Each path is a new rotation, seen through one point. The rows after it are directions, each followed by how far the rotation turns it, in degrees per step (0 if it stays put).
Each turn is a multiple of 5 degrees from 10 to 175, or 0.
Each row of a path follows its step; steps can be skipped.
Path 1:
step 0: 385 -62 161 -79 125 -412 50 384 -229 176 11 41 412 211 40 -308 -37 -137
 20 -197 -17 163 168 -97 231 -303 410 72 55 179
step 1: 213 105 64 178 -28 51 294 -127 92 -2 -277 307 460 270 -340 -298 -208 57
 375 -249 -118 66 202 74 -54 -143 142 -372 -186 -102
step 2: -38 228 158 -54 -93 -539 120 -33 450 253 -125 -32 171 278 -146 69 -406
 -3 379 -16 157 85 -158 11 177 204 -107 -151 -183 301
step 3: 235 -302 87 0 -90 -208 -196 -85 -395 390 9 -38 301 196 -324 347 -330 132
 -28 -17 49 285 -218 -242 47 46 78 -78 -373 117
step 4: -263 -479 270 -51 67 58 -148 -121 37 -42 -191 77 189 340 137 125 -255
 287 252 -114 -13 -129 124 -427 -221 197 90 -384 -106 -184
step 5: -311 -236 -61 46 391 -30 -132 151 28 198 -249 -152 366 77 349 103 -254
 -107 134 0 34 246 118 -140 206 374 58 -55 300 428
step 6: -91 -453 -18 530 -49 -14 -27 295 -119 160 -366 143 414 37 196 109 -48
 -68 -203 -182 -148 321 -216 111 -32 -301 -37 -128 14 -29
step 7: -515 -296 -49 153 49 -55 166 98 397 -75 -189 511 206 -156 -51 -128 26
 382 103 114 133 72 -125 -58 339 -148 -64 -251 -110 -12
step 8: -533 -39 135 85 191 -282 118 138 -196 394 -49 19 41 139 -215 -79 -172
 122 62 458 -111 274 -7 -9 378 -134 -213 350 41 -1
step 9: 12 -501 252 -125 -174 -182 -43 -119 -225 132 84 240 -26 304 56 -458 -185
 42 -199 -75 -4 373 37 -166 191 -354 -33 77 94 -336
step 10: -267 -111 -240 -79 -219 54 279 -301 -49 -70 -53 101 72 103 -99 -458 -332
 219 236 -51 -58 216 448 -166 112 78 -229 -276 359 124
141 -39 -3 131 90 -137 -184 -102 -124 53 -34 -15 -50 -57 29 -53 42 -13
 -106 -53 -13 4 9 -18 4 -155 -40 -47 -74 37
125
97 -81 -57 -93 -32 66 -193 104 68 -14 -86 -163 9 -9 -13 -81 -71 139 34
 -5 -77 -1 106 -23 14 -8 9 86 88 -68
70
-55 -21 -144 27 8 -19 -73 -11 -14 0 -90 15 15 -7 131 176 18 44 -136 -49
 16 -15 2 -102 -170 192 46 -1 8 15
45
-35 113 -27 104 9 -12 -94 96 -19 103 151 -39 -82 165 111 9 50 70 54 -55
 -41 75 10 98 117 107 -25 51 -35 68
125
